Each path is a new rotation, seen through one point. The rows after it are directions, each followed by how far the rotation turns it, in degrees per step (0 if it stays put).
Each turn is a multiple of 5 degrees from 10 to 175, or 0.
Each row of a path follows its step; steps can be skipped.
Path 1:
step 0: [  6 -35  16 -10  33  11   7  16  28  64  -3  11 -21 -23  53   9  -8 -15
  11  13 -30  22   2  13   2 -12  14 -33   1 -37 -15  21  27  -3 -23 -31
 -10 -19 -28 -22 -17  19  33  25  -9  16 -26  -9]
step 1: [-28  11  -1  36  23 -12   6  13  -4  21  11 -19 -12 -19  17  31 -23 -31
 -32  -8 -31   5  10 -21  24  11  23 -10 -34 -13  24  33  -8  24 -36  51
  -2 -28  -2 -15  10 -47  30   4 -30  -8 -11 -41]
step 4: [ 18  11   1 -10  33 -26   7   2   7  51  22  16  -5 -49  30  18   3  -5
  25 -18  -7  45   7   5  19 -32  19   7   0 -13   6  16  -8   6 -28   8
  27  24 -50 -26 -21 -39  32 -20 -33   8  -6  28]
step 8: [-28  -4 -25 -69   7  29  12   2  31  51 -19 -16  -3 -15  39  -8  10  -6
   8   4 -12  67  -4  35  12   9  -5 -12 -21   0 -10  15  -4   5  -9   4
 -12  -2 -55 -21 -26  -7  18   8 -12  13  -5  -1]
step 9: [-17  -3 -28  43  42  15   9 -10  10  22 -21  -2 -19  11  13   2   5   2
   3 -34 -11   7  18  15  13  18  13 -11 -37 -11 -18   0   1  17 -59  23
 -29 -62  -6  -3   5   2  32 -26 -31   3 -33 -31]
step 11: [-28  -6   1  -4  -1  29  17  13  32  31  16  24  23  25  -6  35 -52  12
 -10   6   2  37  32 -20  12  21  20 -17 -18   3  -5  35  15 -60  -3   3
 -32   3 -40  -3 -28 -20  16  10  -8 -19  14 -36]
step 16: [-12  40   4 -63  -8 -10  -2  -8  18  11 -11  10  -7 -20  10  20 -11 -23
  26  21   5  37 -12  54  29 -12   8  25 -16 -31 -19  16 -22  25 -25  45
   9  -7 -30 -13  -4 -22  16  10 -25 -31  11 -27]
step 18: [-20 -58 -19 -10  10 -12   3 -26  52  21 -12  26 -14  -8  19  -9 -15 -34
  -6  29  24   1  11   1 -43  18  15 -27  -9 -16  24 -10 -12  21 -40  30
   5 -50 -26  24  -2 -34  13   8   7   8  -8  11]
[  4  -7  23  -3  -9  -3  -8  12   9  -1   8 -13   4  -4   0   7   5   4
   7   6   1 -12   3   5   1  -7   3   0   0  -9  11  -7 -13   4  -1   6
  -5  -9  -5   1   0 -13   4  -5  -1   7   3  12]
25
[-10  -5  -6   8  -3  -2  -9  16  10   0  -4   1   4  -6  -6   8  -9 -15
   1   8   2  -6   5 -14  -7  -5  -3   9  -3   1  -1   8   9   4   3  -4
  -6  -4  10 -14  13   6   3  -3  -7 -12 -11   6]
80
[  3  17  -2   5  -2  -3   9   9  20   0   2   1   8  -6 -14 -10  12  -2
   5  -9 -13  -9  -4  10  -5   4  -3   3 -11  -4  -2  -3  -4  -1   4   8
   7   0   2   0   0   9   5  -5   6  -2  -3 -15]
100
[  2   2   1   3  -3   1   5 -12  -1  -3  -5  21  -1   5 -12   2  -4   8
  -9  13  -7  -4   7   6 -17  -4  -3   5  -2  -1  19  -9  12   2   1  -8
  -7  -3  -5   1   1  -1  11  -7  10   3   5   6]
95
[  5   7   4  23   1  -4  10   4  -8   0  -1   4  -6   2  -6   3   7  -3
  -1 -16  13   8   1   4   6 -11  -2   1   4  14   1  -5   1 -11  -2  10
  -5   0   3  -7   1  -9   8 -15  -8  -1  -1   8]
140
[ -4  -1   2  -9 -13  -1   2  13   4   9  -3   9  -3   4  10   2 -10   4
  -5   0  -7  -8  13   8   9   0   6  11  16  16   0  -6  -6  -5  -9   2
  10   9  -2  -8  -6  15   5  -3   3   0  -1   0]
90
Path 2:
step 0: [ 25  26 -12  -5 -52  11  10  31  16  -3 -23   4   7  25  -8  18  -1 -31
  23  -1  12 -36 -10  34 -36 -28 -29  -4 -30  50  19 -18  13  29   6 -32
   1  -6  39  41 -37 -17 -26 -55  14  11   1  37]
step 2: [ 18   0 -11   7   3   9  16 -40 -32 -20  -5  20 -12 -19 -55 -39  -5 -34
 -44  -8 -20 -35   2  -2 -24   7 -15  -5 -18 -35  34 -10 -51 -25  -1  14
  33 -31  -1 -28  44  50  15  36 -22   1  24 -11]
step 4: [  1  -6 -19   2 -42  19 -13  -3  10  52 -26  -4  31  45  31  66  10 -24
   9 -25  -7 -49   8 -17 -41 -48   6  33  -9  -5  -3  10  31  27   3 -36
  35  -2  -8   9 -28 -29   1   9  18  -9   8 -12]
step 6: [  0  52   7  29  26  19   8  -9  -1   5   1  17 -27  11 -31 -34  13 -18
  11 -27 -37  -7 -20 -43 -11  60  -3  -7  -6  47  -4  12 -44 -39  -8 -11
 -11 -41  34  -8  19  22  -2  31 -29 -32  16 -28]
step 10: [-12 -20  17  24  15  14  27 -44 -12   1   9   9  12  -2  18   9  20 -31
 -27  -7 -16  39 -23  -6  -6  40 -27 -23  -2  50  24  -5 -23 -54  43 -23
 -21 -11   0   0  -3 -21  38  45 -26 -12  56  12]
step 11: [ 12  40  -8  14  61 -31 -25  46   7 -13 -13  13 -26  -5 -11 -27  13  36
 -43  10 -32  15  35  47  18 -23  25  58 -22  -4  35  -5  32  -7  15   5
  35  10  -5  18  -4  26  13   9 -14   4  -6 -25]
step 13: [ 23   5  26 -23 -27   0  37 -20 -23 -53   8 -41  25 -23  18   9  31  30
   8 -14  46   5  -9 -14 -42  -2  -3  17  -5 -22  -8 -30 -14 -41   2 -42
 -13  -8 -18  25 -35 -57 -48   1  12  16  14   1]
step 14: [ 22  38  70  17  10   5  21  10  -2  27   2  35 -17   9  -7   5  18 -22
 -55   1 -15  -1  -6  14  10  -9   1 -56  10  61  31  20   5 -38  26  10
 -13  24 -13  41  12  23  27  -7  11  -9  14  24]
[ 20   5   0  -1 -12  -4 -10  -5   3   2  -4   5  -7   3  -2  -4  -2  -9
  11  11  12  -2   5   3  11  -8 -10  -3  -7   0   7  -2  -5   4  11  -7
  -2  10 -13   6  17  -2   0   6 -10  -6  -5  -1]
155
[  5   7  12  20   5   7  11   0   3  -2   9   5  -2  -6 -11   8   7   3
   8   5  -9   9 -10  -3   5  -7  -9 -14   0  -3  10   9  -3  -5   0  -4
   9   7   4 -16  -1  -5  -7   5  -1   7   4   4]
85
[  5  -3   4   9  -1  -2   1  -4 -13   8  -5   0  -8  -3 -13  -3 -18   6
  -3  -1   0   8  -5 -10  -6  -2   8 -12 -13   0 -13  -8  -2 -16  -7   4
  -4  -5 -11  12   5 -10   4   1   4   1   8  -1]
90
[  8   8   4  -5 -11   2   1 -13  -5 -14   6  -9  -4  10  -2  -4   3   2
  -6 -18   5   6  -7   2   1  15   6  -9   7 -12 -12  -8  -6   8  -3  -4
   2   3  -5 -14   3   9  -3   3  -7   0   3  -3]
100
